In the rows, zero is written as 128.
First come named moves, each a turn or a mirror, each shown by rows before and after it. For each pair of rows after them, which moves, in which order, take the first row to the second? The first pair is done for you.
H (before -> after):
[150 109 100 112 148 100 132 108 122 126 138 118 131]  ->  [154 155 148 150 121 108 142 115 138 138 131 132 106]
[125 124 139 133 108 144 132 129 137 156 135  99 137]  ->  [123 112 126 126 113 137 134 127 133 154 139  98 141]
[155 126 188 122 122 116 130 136 132 155 136 112 114]  ->  [151  90 150  94 143 113 126 135 124 146 143 101 133]
Z (before -> after):
[125 118  72 107 125 111 128 115 120 136 118 161 112]  ->  [109 102  84 103 130 115 119 128  96 116 121 154 123]
[123 112 123 120 144 131 139 126 125 114 123 125 138]  ->  [118 116 140 123 144 135 137 130 119 112 125 123 137]
[167 166 158 138 126 151 133 101 155 130 124 115 157]  ->  [173 156 133 129 135 145 134  92 159 128 124 120 158]
G (before -> after):
[ 94 135 150 131  96 139 139 138 142 159 119 137 103]  ->  [ 83 123 138 116 120 162 123 151 160 136 119 120 145]
[107 121 102  96 105 129 126 126 116 155 124 136 165]  ->  [118 131  87 120 110 136 112 120 117 132 120 155 163]
[121 155 124 110 146  70 161 110 132 123 137  92  84]  ->  [117 141 103 102 176 102 145 119 153  92 133  76 135]
[113  98 127  94  92 115 158 121  93 171 133 112 110]  ->  [116  91  84 108 133 160 117 135 125 109 118 107 176]
Then:
Between the rows of a pair lie two moves.
[112 105  91  94 114 126 131 153 151 143 107 145 166]  ->  [105 146 151 133  87 138 130 170 151 140 104 155 147]
Z, H
[148 124  78 131 177 157 105 121 159  81 124 114 172]  ->  [124 109 143  72 132  99 168 116 125 174 154  80 108]
G, G
[126 141 155 137 111 102 129 121 109 130 125 118  85]  ->  [131 111 107 110 135  91 130 106 111 134 126 113  96]
Z, H
[162 141 117 139 143 121  99 150 132 102 131 124 149]  ->  [141 129 142 102 133 103 124 151 122 142 144  95 140]
G, G
[131 137 125 119 125 155 132 149 141 132 145 132 144]  ->  [139 125 102 119 132 146 128 137 128 128 142 142 140]
G, H
[128 161 160 173 124 158 114 147 145 117 113 158 125]  ->  [140 102  73 116 162 141 112 126 142 119 119 147 153]
Z, H
[161 144  65 173 174 127 102 107 142  80 126 163 126]  ->  [135 144 155 126 118  76 172 105 116 181 151 124  59]
H, G
[106  68 118  62 134 113 143 135  87 127 136  82 118]  ->  [ 98 123 176 103 135 173 130 163 143  92 119  71 159]
H, G
[ 95 116 149 119 128 142 121 142 131 108 130  95 149]  ->  [110 138 162 142  97 113 133 127 113 130 131 126  94]
G, G
[149 146 134 124 147 130 144 118 165 121 138  94 149]  ->  [168 147 109 140 151 122 135 104 155 112 135 120 139]
G, Z
[100 108 177 126 139 127 121 136 121  98 138  95 159]  ->  [100  98 157 108 143 121 128 130 130 106 140  86 164]
Z, H
[142 127 107  89 151 154 145 113 149 164 135 103 157]  ->  [161 152 112 122 123 128 154  97 131 180 133 139 106]
G, G
[125 135 105 112  94 100 155 121 131 205 118 153  96]  ->  [108 166 153 127  96 153 145 147 178 180 106 127 137]
G, H
[107  73  76 113 129 104 123 128  97 167 124 140 143]  ->  [121  88  70 136 122 100 118 120  92 159 120 169 122]
G, G
[131 107 137 146  94 127 151 130 116 147 123 155 105]  ->  [118  79 123 112 118 139 154 136 133 148 127 123 145]
Z, G
[170 132  77 118 160 137 128 108 160 114 119 152 133]  ->  [153 149 149 100 120 118 166 111 157 173 129 130  94]
H, G
[137 110 124  92 172 137 112 111 125  81 138  82 151]  ->  [152 156 152 160 144 135  98 106 107  65 129 134 107]
Z, G
[ 90 140 117 116  92 181 110 168 145 131  86 147 176]  ->  [100 151 110 116  86 177 119 160 163 147  87 149 169]
Z, Z
[107 159 159 143  80 121 149 133 144 189 124 141  97]  ->  [121 167 108 176 120 171  99 143 175 116 105 158 156]
G, G
[133 128 114 108 140 147 164  96 142 126 132  87 137]  ->  [146 143  99 151 141 150 137  90 130  93 125 126 122]
Z, G
[132 152 147 146 120 126 142 110 143 137 129 134 112]  ->  [119 121 137 110 135 128 144 119 149 135 135 101 141]
G, H
[112 106 118 100 120 130 133 141 129 143 126 120 132]  ->  [111 124 131 123 121 150 124 148 150 126 117 122 144]
H, G
[106 113 127  96 113 105 136 125  94 138 140 130 105]  ->  [ 95 111 131  93 133 141 122 141 121 112 134 107 154]
H, G
[119 100  95 109 110  92 143 112  82 152 119 157  92]  ->  [ 99  75  95  86 139 116 123 136  85 120 124 123 145]
Z, G
[149 128 125 117 151 121 132 115 127 104 137 116 148]  ->  [152 136 135 142 140 115 126 114 112 101 136 132 125]
Z, G
[101 113 143 103  98 126 116 163  98 123  94 143 165]  ->  [109 142 167 121  81 127 126 156 117 141  88 150 148]
H, Z
[119 124  68 123 105 116 129 119 118 159 118 174 100]  ->  [ 98  95  70  94 113 118 127 129  99 152 132 147 116]
Z, G
[147 134 125 142 129 118 122 128 102 130 129 130 110]  ->  [137 134 149 128 123 122 130 138 111 139 131 112 116]
G, H
[109 168 173 152 106 154 116 146 129 116 120 142 141]  ->  [123 176 160 137  97 137 146 125 156 162 121 140 124]
G, Z
[143 156  69 131 153 107 148 110 119 140 109 130 144]  ->  [139 148  80 135 140  91 145 115  82 134 115 135 121]
Z, G
[131 147 128 121 133 146 131 117 178 140 103 122 154]  ->  [128 145 144 117 116 128 147 113 166 166 109 123 128]
G, G
[147 168 138 154 149 136 131 114 159  96 137 121 130]  ->  [127 148 157 113 149 132 148 119 158 123 149  85 136]
G, G
[ 95  91 111 101 122 136 120 142 113 131 131 127 152]  ->  [118 131 116 157 109 142 108 133 120 116 120 174 126]
G, H
[117 108 171 104  87  83 147 135  58 139 148 124  87]  ->  [ 90 119 198 108 115 151 118 172 100  87 138  88 161]
G, Z
